0: [101  95 103  86  95  90  79  98  89  99  57  83  73 108  80  94  76  91
 103  81  83  71  80  91  90  83  99 102  67  83 100  99]
1: [194 188 141 103 115  81  70 212  89 109  81 196  99 138 173 113 148 179
 114  82  70 153  93 189 174 122 186 129 156 165  99 179]
2: [101 117  93 160 153 163 169  84 160 161 154  78 168  88  71 137  77  76
 155 174 151  61 144  91  68 152 107 154  79  78 178  84]
3: [101 120 112  84 106  90  76 101  91 103  88 102  79 116 118 113 121 106
 103  85  92 102  75 109  90  80 103  96  96  78  90 141]
4: [111 116 109 122 118 154 168  93 139 121 140 100 112 127 113 133 121  90
 137 126 151  81 147 105  79 152  98 153  90  96 127 116]
5: [ 95 117 114 105 109 102  94  89  89 111 121  61 107  57  71 102  84  85
 136 109 129  53 123  71  80 139 102 120  90  72  96  97]
6: [168 164 162 109 129 159 153 189 141 152 148 165 163 135 161 142 174 169
 143 165 154 166 153 172 171 138 186 128 151 171 128 172]
7: [162 127 137 112 103  97  99 180 103 119 119 147  91 148 163 114 157 164
 133  99 138 176 146 174 159 120 150 116 155 150 109 148]
8: [ 94 104  86 160 136 155 146 103 180 161 136  86 171  79 106 141  85  89
 131 171 147  61 162  89  81 158  93 164  58  59 186 109]
9: [169 151 145 100 111 124 112 179 105 115 130 169 105 135 167 119 160 172
 133  95 132 159 125 176 171 119 179 137 170 165 112 148]
10: [ 88 104 112 103 117 101  96  89  93 102 114  84 105  93  84 110  66  81
 114 113  80  79 118  95  92 117 104 115  61  90 101 117]
11: [124 126 148 132 120 144 148 170 144 126 154 157 115 147 149 127 146 149
 146 104 147 128 148 134 148 138 120 128 147 158 122 140]
12: [185 174 152 144 111 153 156 165 163 147 152 179 151 145 133 137 147 174
 131 170 164 171 142 179 152 130 206 154 177 178 164 175]
13: [ 99 118 135  85 101  90  62 101  71 111 116 108  92 110 127 100 133 103
 127  87  83 120  83 101 112 113 100 105 116  94  94 110]
14: [131 136 116 120 112 136 124 148 106 128 144 162 117 136 152 127 139 154
 130 117 134 160 137 126 162 128 127 138 144 167 106 136]
15: [179 147 138  98 101  66  64 186  68  99  72 161  74 148 155 106 159 163
  93 102  77 150  80 165 172  87 183  78 170 163 110 150]
16: [126 143 134 127 138 135 153 104 131 110 131 128 136 158 149 116 149 156
 140 126 156 142 156 120 136 130 128 142 135 146 127 143]
17: [122 129 123 115 130 110  72 111 101 103 108 141  77 139 149 116 159 155
 128  97  92 144 107 129 163 108 125 100 142 148 106 120]
18: [108 126  92 102 105  84  93  86  95 105 108  96 102  80  80 113  63  75
 123  94  94  98  98  90  67 105  97 103  81  96  90 111]
19: [108  98 107 119 127 100  83 102  94  98 111  87 100 115 111 121  89  96
 112  98  96  85  84  87  80 124 108  90  93  87  89 115]

[120 131 124  96 104  87 110 118  99 108 124  85 113 123 125  85 128 129
 143 108 117 125 107 100 113 114 114 118 125 114 104 103] 13 19 3
[ 91 130 127 108 106  88 100  90  88 129 117  91  95 130 121 118 100  99
 101  92 120  86 111 115  61 130 101 115 101  83 109  98] 19 10 18
[ 91 103 125 191 178 156 170 111 171 179 159 133 176 146 141 149 129 123
 146 163 161 129 193 124 138 152 116 146 145 145 169 123] 16 11 4
[103 103 129 138 140 150 154 107 148 136 153  98 158 100 115 139 133  76
 129 153 134 106 150 108  87 137 107 162  97 105 151 110] 4 8 2
[119 116 138 134 149 153 146 114 163 128 129  99 132 130 139 133 127 121
 149 109 145 132 129  94 142 136 110 130 127 133 123 116] 16 11 4
[130 133 131 104 139 137 140 100 143 135 159 133 151 124 133 132 139 103
 126 112 170 126 162 125 129 140 104 126 135 146 115 129] 16 11 14
[100 105 100 188 162 167 168  72 172 165 164  87 179  82  72 142  69  71
 150 185 191  72 158  79  84 154 114 145  77  82 171  99] 2 8 4
[133 136 132 103  87  61  90 144  77  82  91 153  88 149 130 100 157 154
 109 102  90 139  72 112 155 104 117 122 146 143 102 111] 17 15 13
[135 142 131 104 118  77  79 169  75  77  72 170  77 150 150 117 141 175
  65  78  74 149  60 151 159  86 129  98 157 143 102 141] 15 17 1
[146 156 142  92  88  74  93 162  78  83  67 143  82 131 130 112 180 154
  84  83  70 135  80 181 165  72 142  76 152 166  88 148] 15 17 1
[190 177 145 113 119 112 119 179 106  99 118 179 114 159 147 114 157 196
 114 121 104 147 127 182 164 120 173 127 171 184 118 175] 9 1 7
[132 135 130 188 177 157 153 126 170 177 153 151 185 124 150 166 152 148
 142 177 157 153 143 121 147 148 119 140 144 131 179 112] 16 11 6
[118 123 138  97 105  98  88 126  95 102 120 154  95 149 139 125 139 131
 123 104  82 150 120 129 148 123 116 115 129 151 114 126] 17 14 7
[113  93 131  81 113  59  71  98  75  86  74 101  89 119 126 112 109  90
  76  78  80 117  55 112 103  96 113  69 120  94  65 129] 3 13 19
[121 145 135  94 109 100  86 172  76  94  96 154  91 152 153 102 147 141
 119  82  80 140  86 134 159 109 138 107 154 155  75 144] 17 15 7
[111 134 140 109 142 148 142 117 158 113 133 152 142 142 129 132 129 132
 146 122 145 146 148 111 156 130 122 129 147 122 137 126] 16 11 14
[199 148 146  96 106  86  84 193  98  94 110 185  86 142 147 103 132 169
 125  89  95 171  88 199 163 100 178 118 160 173 100 166] 1 15 9
[101 117 129 118 138 156 162 109 146 132 152 114 135 140 125 141 119  82
 128 142 144 133 131  93 119 143 110 127 134 128 132 120] 4 16 11
[ 95 101 106 129 121 152 139  81 147 129 140  77 148 118 119 114  82  85
 131 126 134  90 136 110  84 121 128 122  62  96 116 108] 4 10 2
[ 98 101  96 116 115 121 115  81 114 120 125  80 105  56  63 124  70  78
 124  96 122  52 150  93  72 119  94 128  68  70 115  96] 5 10 18
[176 133 163 119 129 149 146 160 154 124 168 154 116 146 133 108 138 166
 133 121 135 154 144 157 149 140 157 125 154 166 124 156] 11 14 9
[ 91 105 113 137 113 148 127  83 116 130 134  85 126 109 124 129 105 103
 156 109 135  97 144  83  91 148 100 147 114 108 122  91] 4 5 19
[138 137 151 109  93  77  71 172  74  90  96 162  73 138 159  92 162 167
 107  95  79 143  79 143 167  82 136 128 162 162 104 139] 15 17 7
[189 161 128 147 128 164 140 177 156 118 138 173 167 154 150 134 142 179
 127 165 148 169 140 174 157 146 183 150 170 151 165 175] 12 6 9
[121 135 124 193 176 160 167 101 179 167 144 117 180 117 117 157 150 111
 151 161 161 125 161 110 157 134 104 139 148 142 191 119] 16 11 2
[115 102 109 118 114 161 145  84 140 124 123  84 125 107 117 124  83  88
 124 123 138  93 135  92  75 130 101 142  79  70 108 118] 4 10 5
[ 89 115 117  84 116  83  77  90 105 103  81  97  86 107 102 102  87 116
 114  93  75  96  69 115  77  93 104 102  82  74  90 138] 3 0 19
[115 122 102 132 117 145 134 106 128 107 136 100 104 110 131 120 112 111
 135 101 138 112 143 121 111 144 122 123 133  98 116 116] 4 16 19
